500 stands for zero in the data rows.
Here are some numbered points:
[573, 435, 434, 451, 467, 598, 528, 391, 517, 603, 457, 298, 499, 384,
 783, 492, 493, 550, 446, 750, 425, 427, 712, 365, 499, 404, 445] 0
[402, 675, 325, 524, 440, 477, 422, 368, 358, 538, 673, 690, 408, 662,
 459, 642, 437, 488, 582, 445, 560, 444, 230, 691, 414, 498, 431] 1
[460, 606, 293, 619, 622, 594, 524, 454, 467, 412, 691, 349, 391, 672,
 438, 496, 474, 449, 534, 371, 516, 498, 471, 539, 535, 512, 397] 2
[475, 433, 604, 389, 441, 486, 464, 762, 646, 441, 433, 974, 527, 403,
 624, 387, 612, 502, 427, 419, 422, 456, 818, 470, 438, 423, 294] 3
[370, 563, 774, 446, 658, 553, 550, 442, 398, 413, 577, 861, 519, 546,
 424, 376, 512, 409, 492, 324, 430, 458, 622, 408, 425, 361, 477] 4
[371, 569, 804, 455, 668, 539, 550, 450, 403, 404, 567, 873, 527, 549,
 400, 369, 517, 406, 485, 312, 438, 466, 611, 410, 422, 353, 485] 5
[657, 449, 715, 512, 483, 557, 517, 606, 637, 438, 404, 557, 491, 334,
 651, 545, 576, 489, 547, 317, 435, 512, 451, 416, 401, 661, 383] 6
[474, 434, 591, 389, 439, 486, 463, 742, 632, 456, 434, 939, 526, 404,
 634, 397, 605, 505, 430, 451, 424, 456, 799, 470, 439, 422, 301] 7
[638, 490, 304, 657, 435, 508, 410, 492, 523, 521, 397, 285, 473, 458,
 447, 661, 481, 576, 509, 698, 593, 557, 321, 560, 578, 591, 442] 8
[411, 556, 387, 461, 537, 586, 570, 469, 425, 431, 664, 690, 469, 542,
 564, 540, 428, 397, 553, 387, 448, 375, 486, 557, 428, 505, 551] 9
[589, 401, 359, 598, 464, 517, 583, 634, 669, 463, 364, 538, 480, 460,
 437, 437, 505, 576, 486, 467, 451, 525, 749, 535, 577, 540, 305] 10
[365, 568, 792, 449, 678, 549, 560, 438, 397, 400, 584, 869, 524, 557,
 389, 366, 513, 402, 488, 311, 432, 460, 628, 403, 423, 352, 490] 11
[597, 409, 658, 386, 543, 408, 472, 551, 541, 458, 418, 188, 674, 347,
 710, 589, 554, 585, 426, 450, 547, 556, 593, 399, 438, 444, 763] 12
[389, 599, 303, 480, 493, 592, 520, 361, 404, 611, 569, 367, 369, 608,
 431, 554, 431, 468, 623, 643, 478, 479, 500, 559, 428, 482, 475] 13
[370, 571, 758, 460, 675, 553, 558, 438, 401, 401, 592, 835, 515, 566,
 391, 374, 510, 405, 491, 315, 438, 462, 618, 412, 431, 362, 483] 14
New points follow, each followed by the numbers of its five nearest points above by angle, smallest number first.
[624, 581, 643, 615, 487, 358, 433, 573, 460, 409, 585, 287, 566, 322,
 496, 512, 569, 503, 487, 311, 622, 670, 288, 499, 477, 649, 753] -> 1 2 6 8 12
[585, 386, 334, 594, 464, 518, 593, 636, 679, 467, 346, 549, 482, 471,
 437, 440, 498, 583, 482, 479, 449, 521, 774, 542, 584, 534, 284] -> 0 3 6 7 10
[578, 578, 750, 521, 486, 549, 421, 521, 530, 424, 651, 470, 525, 302,
 437, 529, 527, 473, 540, 266, 528, 535, 425, 388, 484, 619, 626] -> 5 6 11 12 14
[564, 398, 545, 471, 465, 364, 491, 435, 460, 612, 445, 426, 627, 465,
 508, 545, 549, 539, 488, 411, 553, 535, 218, 447, 512, 540, 845] -> 1 6 8 9 12
[642, 479, 281, 662, 427, 513, 409, 491, 527, 529, 373, 258, 469, 462,
 449, 679, 472, 583, 511, 729, 598, 554, 331, 566, 589, 592, 431] -> 0 2 8 10 13
[506, 415, 390, 556, 502, 279, 613, 612, 680, 453, 389, 411, 544, 642,
 476, 535, 499, 590, 433, 413, 554, 508, 461, 628, 557, 498, 427] -> 2 3 8 10 12
[391, 694, 311, 528, 438, 486, 416, 364, 352, 532, 690, 708, 393, 675,
 455, 649, 430, 485, 588, 446, 560, 437, 232, 707, 407, 495, 402] -> 1 2 8 9 13
[507, 395, 396, 555, 502, 255, 626, 628, 699, 455, 353, 418, 552, 650,
 481, 541, 492, 600, 429, 417, 554, 501, 456, 634, 555, 496, 433] -> 2 3 8 10 12
